Every row has a hidden score. In each pair, how much higher is the second row's than the first's? 10 means about the same, 20 much higher and 0 much lower. The score is a weighted sum of the row's numbers plus the product of two more (or one squared), each taken from its middle value.
{0.12, -0.05, -0.39, 1.68, -1.85, 0.32, -0.91, -0.17, 0.48, -0.34}
{0.58, -0.46, -1.49, 0.39, -1.37, 0.27, -1.44, -0.31, 1.27, -0.07} -> 11
{-0.15, -0.56, 0.86, 0.27, -0.74, -0.79, 0.60, -0.55, 0.18, 0.03}
{-0.41, -1.69, 0.29, 1.33, -0.22, -0.47, -0.55, -2.06, 0.42, 0.04} -> 11
{1.23, 0.22, -1.05, -1.28, 0.67, 0.81, 0.32, 0.04, 0.27, 0.09}
{-0.26, -0.69, -0.96, -0.70, 0.78, -0.97, 0.02, -1.66, 0.23, 0.81} -> 15
{1.49, 0.93, -0.48, -1.02, -0.99, -0.57, -0.28, -1.50, 1.24, -0.75}
{0.61, 0.20, 1.34, -0.12, 2.13, 2.28, -0.25, -0.51, 0.14, -0.93} -> 6
{0.30, 0.83, -0.24, 0.16, -1.68, -0.21, 0.18, -0.20, 0.23, -0.59}
{0.96, 0.26, -0.38, -0.06, 0.41, 1.21, 0.16, 0.27, -1.17, -0.59} -> 5
{0.82, 1.12, -0.48, -0.87, -0.94, -0.99, -0.42, -2.00, 1.70, 0.07}
{-0.14, -0.88, -1.56, -0.02, 0.36, 0.10, -1.46, 0.05, 0.95, 0.89} -> 8
{-0.62, -0.54, -0.72, -0.35, -1.07, -0.63, 0.33, 2.40, -2.01, -0.04}
{-0.39, 0.58, 1.26, 1.21, -0.08, -0.17, -0.26, -0.77, 0.49, -0.20} -> 8
{0.62, -0.30, 0.14, 0.26, -0.48, 1.39, 0.04, -0.38, -0.49, -0.43}
{-2.01, -0.60, 0.04, -1.09, 0.74, -1.51, -0.50, 0.31, 0.37, 1.66} -> 14
{1.21, 0.53, -2.01, -0.11, 0.41, -0.32, -0.58, -1.49, 1.36, 0.27}
{-1.90, -0.15, 0.99, 0.65, -0.45, -1.03, 0.28, 0.49, -1.09, 0.86} -> 13
{0.12, -0.34, 0.62, 0.68, 1.04, -0.76, 0.93, -1.17, 1.01, 0.65}
{-0.13, 0.01, -0.67, -1.28, -0.06, -0.44, 0.17, 0.36, -0.35, -0.14} -> 11
{-0.26, 0.16, 0.45, 1.66, 1.29, 1.37, -1.31, -0.32, 0.54, -0.23}
{0.20, -0.23, -1.10, -0.38, -0.02, -0.77, -1.03, 0.93, 2.30, 0.94} -> 10
{-0.69, 0.87, 2.33, 1.72, 0.99, -0.01, -0.48, -0.65, 0.31, -0.31}
{-1.10, 0.07, 0.07, -1.11, -0.18, -1.66, -0.06, -0.67, 0.30, 0.93} -> 15
{-0.58, -0.18, 0.77, 2.41, 0.02, 1.47, -1.37, -0.10, 0.24, -1.37}
{-0.58, 0.55, -0.32, -0.41, -1.79, -0.97, 0.99, 2.43, -0.92, -0.61} -> 15
{1.24, 0.56, -0.13, -1.10, 0.43, 0.88, 0.94, 0.92, -0.30, -0.23}
{0.62, 0.66, 0.36, 1.80, -0.24, 1.14, -0.54, 0.17, -0.07, -0.74} -> 10
{0.32, 0.18, 0.46, -2.21, 1.29, -0.38, 0.83, -1.03, 0.06, 0.71}
{0.37, 0.21, 1.26, -1.34, 1.57, -0.26, 1.60, -1.44, -0.61, 0.29} -> 9
{0.61, 1.07, -0.10, 1.35, -0.73, 0.54, -0.71, 0.05, 0.08, -0.71}
{-0.61, 0.67, 1.85, 1.23, 0.52, 0.83, -0.64, 0.31, -0.09, -0.89} -> 11
{0.41, 0.00, -0.67, -0.93, -1.65, -1.22, 0.04, -0.36, 0.75, 0.22}
{-1.93, -0.90, -0.63, -1.25, 0.05, -2.01, -0.41, 0.24, -0.02, 2.23} -> 9
{-0.20, -0.20, -1.49, -1.17, -0.15, -0.69, -0.26, 1.03, -0.74, 0.44}
{-0.37, -1.27, -0.89, -0.53, 0.49, -1.15, 0.55, 0.44, -1.60, 0.37} -> 13
{1.90, 0.84, -1.36, -0.33, -0.61, 0.22, -0.92, -1.55, 1.60, -0.38}
{-0.03, -1.33, -0.81, 0.15, 0.19, 0.15, 0.04, -1.03, -0.67, 0.40} -> 11
{-0.28, 0.50, 0.62, 2.00, 0.24, 0.93, -0.98, 0.79, 0.23, -0.22}
{-1.47, -0.28, 1.77, 1.40, -0.03, 0.15, -0.44, 1.15, -1.49, -0.78} -> 17
{-1.14, 0.80, 1.81, 0.53, 0.96, 0.29, 1.02, 2.16, -0.49, -1.14}
{0.23, 0.40, -0.02, -1.63, -1.18, -1.79, 0.82, -0.08, -0.48, -0.01} -> 17
{0.49, 0.56, 0.33, 1.33, -0.16, 1.45, -0.20, 0.71, 0.08, -1.37}
{-0.65, 1.00, 2.11, 1.64, 1.39, 0.92, 0.12, 0.17, 1.11, -0.67} -> 11
{1.92, 0.37, -1.13, -1.50, 0.15, 1.29, -0.22, 0.22, -0.06, -0.16}
{0.65, -0.34, -0.51, 1.02, -0.80, 0.78, -1.07, -0.71, 0.08, 0.01} -> 11
{0.07, -1.18, -1.04, 0.18, 0.73, -0.47, -0.47, -0.64, 0.43, 0.93}
{1.19, 1.34, 0.65, -0.01, 2.21, 2.06, 0.28, -1.05, 0.08, -0.79} -> 4
{-0.21, -0.05, -0.18, -0.05, 1.02, -0.98, 0.14, -0.78, 0.66, 0.01}
{1.31, 0.38, -0.61, -0.83, 0.04, 1.09, 0.67, 0.84, -0.53, -0.93} -> 7
{-0.03, 0.35, 0.56, 0.84, -0.17, 0.76, -0.16, 0.44, 0.47, -0.62}
{1.08, 0.36, -0.57, -0.68, 0.56, 1.26, 0.01, 1.15, -0.93, -0.30} -> 11
{-0.79, 0.27, 0.17, 0.33, 0.02, 0.20, 0.17, 1.92, -1.01, -0.58}
{2.01, 1.25, -0.01, -2.26, 0.18, 0.29, 0.70, -2.04, 1.73, -0.55} -> 15
{-0.24, 1.43, 2.03, -0.24, 2.33, 1.32, -0.03, -0.22, -0.34, -0.47}
{0.53, 0.35, 0.07, 0.84, -0.84, -0.03, 0.24, 0.54, 0.56, -0.38} -> 11
{-0.10, 0.31, -0.25, 0.68, 0.39, 0.01, -0.54, -0.08, 1.82, 0.41}
{0.10, -0.14, -0.60, 0.09, -0.67, -0.73, -0.47, -2.08, 1.37, 0.15} -> 15
{-0.32, -0.23, -0.63, 0.38, -0.90, -1.10, -0.04, -1.43, 0.40, 0.96}
{-0.24, 0.74, -0.48, 0.45, 0.72, -0.27, -0.75, 0.50, 1.81, 0.50} -> 3
{0.65, -0.53, -1.21, 0.11, -1.52, -0.43, -0.05, 1.35, 0.66, 0.13}
{0.69, 0.28, 1.41, 0.93, 0.52, 1.68, -0.37, -0.59, -0.15, -0.41} -> 8
{0.45, 0.48, 0.95, 0.24, 2.26, 2.14, -0.27, -0.25, -0.71, -0.58}
{-0.98, -0.48, 0.25, 0.24, 0.83, -0.17, 0.44, 0.84, -1.25, -0.39} -> 10
{-1.70, 0.14, 1.77, 1.54, 2.11, 0.59, 0.18, 0.62, 0.00, -0.23}
{-1.09, -0.70, 0.09, 0.27, 0.10, -0.08, -0.49, -0.33, -1.26, 0.29} -> 19
{-0.08, -0.17, -0.50, -0.10, -1.51, -0.57, 0.88, 2.39, -2.43, -0.32}
{0.70, 0.17, -0.93, 1.60, -1.22, 0.41, -0.61, -0.09, -0.84, 0.12} -> 9
{0.50, -0.77, -2.44, -0.91, -0.62, 0.17, -1.31, 0.93, 0.48, 0.86}
{0.24, -1.05, -2.07, -0.35, -0.90, 0.59, -0.90, 0.25, -0.08, 0.58} -> 9
{0.76, 1.33, 1.30, 0.22, 1.55, 2.36, 0.44, 0.30, -0.48, -1.14}
{-0.92, 0.60, 1.11, 0.77, 0.68, -0.20, 0.75, 1.19, -0.71, -0.34} -> 13
{-0.37, -0.48, -0.72, -0.01, -0.60, -0.95, -0.61, -1.67, 0.77, 0.57}
{0.71, -0.60, -0.49, -0.35, -0.43, 0.95, -0.56, -0.15, -0.41, 0.02} -> 8
{-1.04, 0.70, 0.76, 0.78, 0.44, 0.07, 0.52, 2.01, -0.47, -0.63}
{0.99, -1.01, -0.39, -1.12, 1.72, 1.13, 1.14, -1.14, -0.87, 0.10} -> 12
{-0.81, 0.18, 2.03, 1.24, -0.10, 0.71, -0.22, 0.56, -0.24, -1.01}
{-0.25, -0.74, -0.39, 0.96, -0.74, -0.33, -0.97, -0.44, 0.83, 0.95} -> 12
{-0.14, 0.12, 0.20, 1.56, 0.40, 0.93, -1.50, -0.44, 0.46, -0.33}
{-0.44, 0.68, 2.14, 1.12, 0.26, 1.19, -0.13, 0.10, 0.58, -1.53} -> 7
{-0.58, 0.05, -1.62, -1.27, 0.58, -1.28, 0.39, 0.02, 1.65, 1.09}
{0.88, -0.33, 0.53, -0.08, -0.71, 1.03, 0.30, -0.41, -1.01, 0.04} -> 5
{-0.39, -1.44, -0.38, 1.21, -0.38, -0.27, -0.12, -1.45, 0.67, 0.55}
{-0.43, -0.44, -0.29, 1.51, -0.57, 0.16, -1.33, -0.68, 0.30, 0.41} -> 9
{0.75, 0.11, -0.36, -1.14, 1.90, 1.58, -0.44, -0.05, -0.15, 0.28}
{1.36, 0.27, -1.67, -0.54, -0.51, -0.11, -0.15, -0.74, 2.26, -0.66} -> 10
{0.82, -0.40, 0.36, -0.15, 0.98, 1.40, 1.11, -0.13, -0.81, -0.24}
{-2.07, -0.55, 1.06, -0.02, 0.34, -1.40, 0.35, 0.39, -1.11, 0.84} -> 16
{1.00, 1.25, 0.44, 0.14, -0.33, -0.69, -0.42, -1.84, 1.67, -0.17}
{0.69, 0.01, -0.15, -0.66, -0.49, -0.43, 0.14, -0.92, 0.59, -0.75} -> 11
{-0.74, 0.39, 0.63, -1.04, -0.96, -1.53, 1.11, 0.65, -1.31, -0.09}
{0.77, -0.56, 0.32, -0.14, -0.08, 0.85, 0.44, -0.72, -0.66, -0.22} -> 6
{-1.21, 0.07, 0.47, -1.14, 0.34, -1.49, 0.77, 1.07, -0.52, 0.46}
{-1.74, -0.96, -0.13, -1.40, 0.28, -1.59, -0.93, 0.49, 0.30, 1.72} -> 14
{0.94, -0.32, -1.52, -0.42, -1.43, 0.28, -0.37, 0.04, 0.26, 0.19}
{0.08, -0.08, -0.05, -0.06, -2.04, -0.14, -0.44, 1.09, -0.48, -0.22} -> 11
{-0.24, 0.15, 0.87, 1.68, 0.69, 1.00, -1.17, -0.57, 0.01, -0.27}
{-1.12, -1.06, -0.16, 0.96, -1.79, -0.33, -0.39, 0.21, -1.25, 0.44} -> 12
{-0.62, -0.21, -0.08, 0.71, -1.63, -0.33, 0.45, 0.80, -1.39, 0.53}
{0.45, 0.10, 0.52, 1.75, -0.40, 1.47, -0.09, 0.66, -0.39, -1.26} -> 4
{-1.33, -1.80, 0.37, 0.79, 0.41, -0.92, 0.67, -1.87, -0.37, 0.98}
{0.54, 0.65, 0.23, -0.69, 0.76, 0.39, 0.44, -0.40, -0.18, -0.55} -> 6
{2.27, -0.15, -0.98, -1.36, 1.01, 1.14, 0.57, -1.41, 0.07, 0.00}
{0.92, 0.39, -0.92, -1.46, -0.84, -0.76, 0.78, 0.12, 0.06, -0.60} -> 13
{-0.09, 0.13, -0.99, -0.76, 0.28, -1.33, 0.59, -0.96, 1.51, 0.24}
{0.56, -0.78, -0.22, 1.39, -3.07, 0.46, -0.63, 0.75, -0.45, -0.70} -> 7
{-1.11, 0.10, -0.50, -1.66, -0.61, -2.07, -0.05, 1.36, -0.21, 0.88}
{-0.10, 0.24, 0.90, 1.53, 1.26, 1.18, -1.21, -0.51, 0.35, -0.31} -> 7
{2.00, 0.51, -0.65, -1.23, 0.80, 1.04, 0.72, -1.08, 0.04, -0.47}
{0.23, 0.96, 0.27, 0.07, -1.16, -0.69, -0.80, -1.49, 0.94, -0.03} -> 15
{-0.38, -0.06, 1.00, 1.81, -0.28, 1.32, -0.57, -0.54, 0.26, -1.35}
{-2.01, -0.03, 0.91, 0.45, -0.07, -1.05, 0.19, 0.42, -1.31, 0.80} -> 13
{-1.17, -0.70, -1.22, -0.44, 0.49, -0.96, -0.41, 1.27, -0.33, 1.72}
{-1.90, 0.10, 1.02, -0.32, -0.19, -1.36, 0.02, 0.54, -0.84, 1.06} -> 13
{-0.98, -0.71, 0.74, 0.94, -0.69, -0.52, -0.07, 0.98, -0.45, -0.22}
{1.35, 0.19, -0.40, 0.78, -1.30, 0.89, 0.07, 0.20, -0.04, -1.34} -> 8
{1.12, -0.15, 0.26, -0.75, 1.30, 1.11, 1.76, -0.39, -0.55, 0.27}
{0.05, 0.78, 0.55, 1.58, 1.03, 0.90, -1.29, -1.11, 0.48, -0.32} -> 13
{1.02, -0.49, -1.70, -0.09, -0.57, 0.15, -0.43, -1.30, 0.36, -0.72}
{1.51, 0.11, -0.72, -1.81, 0.55, 0.58, -0.46, 1.04, 0.24, 0.54} -> 9
{-1.34, -0.67, 1.85, 0.98, -0.16, 0.19, -0.36, 0.49, -0.77, -0.80}
{-1.07, -0.43, 0.34, -0.21, 0.66, -0.04, 0.23, 0.71, -1.19, -0.12} -> 9
{0.00, -0.37, -0.68, 0.03, 0.42, -0.95, 0.22, -1.73, 0.12, 0.64}
{0.95, 0.15, -1.20, 0.72, -2.43, 0.84, -0.30, 1.34, -1.23, -0.58} -> 8
{-1.26, 0.90, 1.85, 0.31, 0.33, -0.58, 0.12, 1.07, -0.63, -0.52}
{-1.05, -1.43, -0.18, 0.28, -0.24, -1.34, 0.76, 0.40, -1.13, 0.63} -> 12
{-1.38, -0.05, 1.69, -0.40, 0.47, -0.92, 0.93, 1.18, -0.60, -0.92}
{-1.75, 0.32, 1.46, 1.00, 1.93, 0.12, 0.19, 0.42, 0.20, -0.14} -> 6
{1.25, 0.89, -1.19, 0.71, -0.82, 0.06, -0.45, -1.05, 1.18, 0.01}
{0.99, 0.89, -0.33, -0.78, -0.92, -0.57, 0.26, -1.16, 1.80, -0.72} -> 16
{0.71, -0.11, -0.77, 0.34, -1.07, -0.23, -1.45, -1.95, 1.78, 0.59}
{1.20, -0.11, -1.47, -1.80, 0.81, 0.67, -0.94, 0.46, -0.03, 1.01} -> 14
{0.39, 0.14, -1.34, 0.58, -0.73, 0.13, -1.12, 0.34, 0.26, 0.27}
{1.09, 0.02, -1.02, -1.23, 0.54, 1.56, -0.04, 0.85, 0.01, -0.09} -> 7
{-1.25, -0.29, -0.24, -1.52, -0.30, -1.66, -0.07, 1.29, -0.49, 0.86}
{-0.55, 0.10, 1.08, 2.44, -0.44, 1.63, -1.10, 0.33, 0.26, -1.62} -> 4
{0.30, -0.33, -1.20, -0.32, -0.17, -0.31, 0.06, 0.90, 1.27, 0.48}
{0.69, 1.05, 0.55, -1.96, 1.37, 0.27, 0.01, -0.41, 0.58, -0.42} -> 12
{0.44, 0.04, 1.10, 1.62, -0.57, 1.41, -0.38, 0.80, -0.58, -0.82}
{1.32, 1.06, 0.63, -1.31, 0.46, 0.37, 0.74, -1.40, 0.20, -0.26} -> 13
